In the data rows, zero lies at 4.5, halfway between 4 and 5.
Some points, one per row:
[7 5 3 1 1 6 0 4 2 4 5 3 8 5 3 7]
[7 5 2 2 3 7 0 3 4 5 5 2 6 3 5 6]
[4 5 5 3 3 5 2 5 2 4 5 4 6 5 4 5]
[7 5 3 2 3 6 0 4 4 5 5 3 5 4 5 5]
[4 4 5 4 4 3 6 4 4 4 4 4 4 4 7 3]
[4 4 5 3 3 6 2 3 3 4 4 5 5 5 3 6]
[9 6 2 1 2 8 0 3 3 4 5 1 6 3 4 8]
[9 5 0 1 2 9 0 4 4 5 4 1 7 4 9 4]
[5 6 4 4 4 5 3 3 3 4 4 2 4 3 4 5]
[2 2 5 7 6 0 9 6 4 4 4 5 0 6 7 0]
[3 4 6 4 4 1 9 4 2 4 5 5 3 4 3 5]
[2 5 8 5 6 4 6 5 6 4 4 7 5 5 1 6]
[3 5 6 6 6 3 8 3 5 4 4 6 4 4 1 6]
[1 4 9 5 6 4 5 7 7 5 4 9 5 5 2 6]
[2 5 6 6 5 0 9 6 3 4 4 5 2 5 6 0]
[3 3 6 6 6 2 9 4 6 4 5 7 4 5 0 6]
[1 3 8 5 5 5 7 7 7 4 4 7 4 5 4 5]
[0 5 9 3 3 3 4 6 4 4 4 9 5 6 3 3]
[8 4 0 6 5 3 7 4 4 5 5 3 6 5 4 5]
[9 5 0 3 3 6 0 2 1 4 4 0 8 4 5 7]
[7 4 3 4 3 5 1 4 3 4 5 2 4 4 5 6]
[4 2 3 6 7 3 8 6 9 5 4 5 3 4 5 4]
[9 5 0 3 3 6 2 4 3 4 4 0 7 5 9 2]
[0 4 9 4 4 7 2 8 9 5 4 9 5 5 5 4]
[3 3 4 7 7 1 9 5 3 4 5 4 1 5 6 1]
[0 6 9 5 5 4 7 3 4 5 5 8 6 4 0 6]
[6 5 3 5 3 2 6 3 2 5 5 3 5 5 5 4]
[1 4 8 4 6 4 5 6 6 4 5 8 5 5 1 6]
[6 5 2 5 5 6 4 5 5 4 4 4 5 5 7 3]
[3 3 6 7 7 3 9 4 6 4 4 7 3 5 0 4]
[9 5 0 6 5 4 7 3 4 5 5 2 6 4 4 5]
[3 4 5 6 6 2 9 5 6 5 5 6 3 4 1 5]
[4 5 6 6 6 3 8 3 5 4 5 6 4 4 0 5]
[0 2 9 5 6 3 8 8 9 4 4 9 3 5 0 6]
[3 4 7 5 5 4 5 6 6 4 5 6 5 5 2 5]
[7 5 3 3 3 6 0 3 3 5 5 4 5 4 5 5]
[0 5 9 2 3 6 0 6 5 5 4 9 5 5 2 7]
[7 5 2 5 5 4 7 3 5 4 5 4 5 5 4 6]
[3 4 6 7 7 3 9 4 6 5 5 6 2 4 1 5]
[3 6 6 5 4 2 6 4 3 4 4 7 4 4 0 4]
[3 5 6 5 5 5 5 6 6 5 4 7 5 5 2 5]
[0 6 9 4 4 5 4 5 6 5 4 8 6 5 4 4]
[5 5 3 6 6 5 5 5 6 5 5 6 5 4 4 4]
[6 4 3 5 6 4 7 4 5 4 5 4 6 5 4 6]
[0 4 9 5 6 5 5 7 8 5 5 9 4 5 2 6]
[3 5 6 6 6 3 7 3 5 4 4 6 6 5 0 6]
[3 1 5 6 7 3 9 6 8 4 4 6 2 4 3 4]
[6 5 3 3 2 7 0 4 3 4 4 4 6 4 5 5]
[2 2 6 7 7 2 9 5 7 4 5 7 2 4 0 5]
[0 5 9 6 5 0 9 5 4 4 4 9 2 5 0 1]
[1 4 9 1 2 9 0 8 7 5 4 9 5 4 8 4]
[5 4 4 5 4 4 5 5 3 4 5 4 3 4 6 4]
[5 4 4 3 2 4 4 2 1 4 4 2 3 4 6 5]
[7 5 3 3 3 7 0 4 4 5 5 3 6 4 5 6]
[4 6 6 7 6 4 8 4 5 4 5 7 5 4 0 5]
Then 10 other points, each followed by its number:
[9 5 1 2 2 9 0 3 3 5 5 2 6 4 5 8] 0
[1 5 8 5 5 3 9 4 5 4 6 7 4 5 0 7] 1
[0 4 9 4 5 6 5 8 9 4 4 9 3 5 1 6] 2
[4 5 5 5 6 5 6 4 5 4 4 4 5 4 4 5] 3
[9 5 0 6 6 4 6 2 4 5 5 2 8 5 5 5] 4
[4 5 5 5 5 5 7 5 7 5 4 5 4 5 3 6] 5
[9 6 0 3 3 6 3 1 1 5 4 0 6 4 4 7] 6
[2 4 7 6 5 5 6 5 7 5 5 7 4 5 2 6] 7
[5 6 4 5 4 3 5 4 3 4 5 5 6 6 5 3] 8
[6 5 4 6 5 5 6 4 5 5 4 3 5 4 7 4] 9
Which two of these numbered points are nearest to each point below, ignoring the direction in which the first points spread most? Their numbers follow each, nearest first.
[0 4 9 6 6 1 9 9 6 4 4 9 1 7 2 1] > 8 9
[2 5 8 5 5 5 6 6 7 4 5 7 4 5 3 5] > 7 5
[4 5 5 5 5 5 6 5 6 5 4 5 5 5 3 6] > 5 7
[8 5 2 1 2 8 0 3 3 4 4 2 6 3 4 7] > 0 7
[7 6 1 3 2 5 0 3 1 4 4 2 7 4 3 6] > 1 6
[6 4 3 5 6 6 5 6 6 5 4 2 5 5 9 2] > 9 3
[5 3 3 6 6 5 5 6 8 5 4 4 3 4 9 2] > 9 3
[2 4 7 5 6 4 5 5 7 4 4 7 5 5 2 5] > 7 3
[9 5 0 6 6 3 8 3 4 4 5 1 6 4 4 5] > 4 6
[0 5 9 2 3 7 0 7 6 5 4 9 5 5 2 5] > 2 7
[5 5 4 3 3 3 4 5 3 4 5 4 5 4 6 3] > 8 3
[5 5 3 6 5 5 5 4 5 5 5 3 4 4 8 3] > 9 3
[6 5 3 5 5 6 5 6 5 4 5 2 4 4 9 1] > 9 3
[9 4 0 6 5 4 7 3 5 5 5 2 6 4 4 5] > 4 6
[9 5 0 6 6 4 8 2 4 4 5 1 6 4 4 5] > 4 6
[4 4 4 7 6 3 8 5 6 5 4 7 3 5 2 5] > 5 3
[5 4 3 5 5 5 6 5 6 5 4 2 5 5 9 2] > 9 3
[7 4 2 5 5 3 8 1 1 4 5 1 4 4 3 7] > 6 4
[4 4 5 5 6 5 6 5 6 5 4 6 4 5 3 6] > 5 7
[3 5 5 6 6 3 8 3 4 4 5 6 4 4 0 5] > 6 1
[4 5 5 3 4 3 5 4 2 4 5 5 4 5 3 5] > 1 8
[0 4 9 4 5 6 5 7 8 4 4 9 5 5 1 5] > 2 7
[6 5 3 5 4 6 2 2 4 5 5 3 3 3 1 8] > 0 6
[8 5 2 2 3 9 0 2 3 5 5 2 6 3 5 7] > 0 7
[0 6 9 1 2 7 0 8 6 4 3 9 6 5 9 3] > 2 7
[1 5 6 5 6 0 9 6 3 5 5 6 2 5 5 0] > 8 9
[3 3 5 7 7 3 9 5 8 4 5 8 2 4 0 5] > 5 0
[5 6 3 5 4 2 9 4 2 4 4 4 5 6 6 2] > 8 9
[6 3 2 6 6 6 5 6 7 5 5 4 5 4 9 2] > 9 3
[2 4 8 5 6 4 5 6 6 4 5 7 4 5 2 5] > 7 0
[5 6 4 3 3 2 7 4 2 5 5 3 6 5 9 0] > 8 9
[2 6 9 0 1 9 0 7 6 5 4 8 9 5 8 6] > 2 7
[5 4 4 3 3 6 0 3 4 5 4 5 5 4 1 8] > 0 7
[1 5 7 6 5 3 7 5 4 4 5 4 3 5 3 4] > 3 8
[4 4 4 5 4 3 5 4 3 5 4 5 4 4 5 2] > 8 9
[4 6 4 5 5 5 6 3 5 4 5 5 5 5 3 4] > 3 5
[3 7 6 5 3 2 7 5 2 5 4 4 5 5 9 0] > 8 9
[6 5 3 2 3 7 0 3 4 5 4 3 5 4 5 5] > 7 0
[8 6 2 1 3 8 0 2 3 4 5 2 6 4 5 7] > 0 7
[5 4 2 5 5 5 6 5 7 5 4 4 5 5 8 2] > 9 3
[8 4 0 6 5 3 8 3 4 5 5 3 5 4 4 5] > 4 6
[1 5 9 1 2 8 0 7 6 5 4 9 7 5 8 4] > 2 7
[5 4 4 3 3 4 3 5 4 4 5 4 5 5 5 3] > 8 3
[0 3 9 5 5 3 9 8 9 5 5 9 1 4 0 6] > 0 7
[0 4 9 4 5 5 4 8 8 5 5 9 3 6 1 5] > 2 7
[0 4 9 6 6 2 7 8 5 4 4 9 2 6 4 3] > 8 3
[7 5 3 2 2 7 0 4 3 5 4 2 5 3 4 6] > 0 7
[7 5 2 3 2 6 0 4 4 4 4 3 6 4 5 5] > 7 0
[9 6 0 4 3 4 4 2 1 5 4 0 7 4 5 5] > 6 4
[5 4 5 3 3 6 0 3 4 5 5 6 5 3 2 6] > 0 7
[2 4 7 6 6 2 9 3 5 4 5 6 2 4 0 6] > 6 1
[0 4 9 5 6 5 4 8 8 5 4 9 4 6 2 6] > 2 7
[6 5 1 5 5 4 7 3 4 4 5 3 5 4 3 5] > 6 4
[3 4 6 7 6 3 8 4 6 5 5 5 4 4 0 6] > 6 3
[6 4 4 5 6 5 5 6 8 5 4 5 4 5 5 4] > 5 9
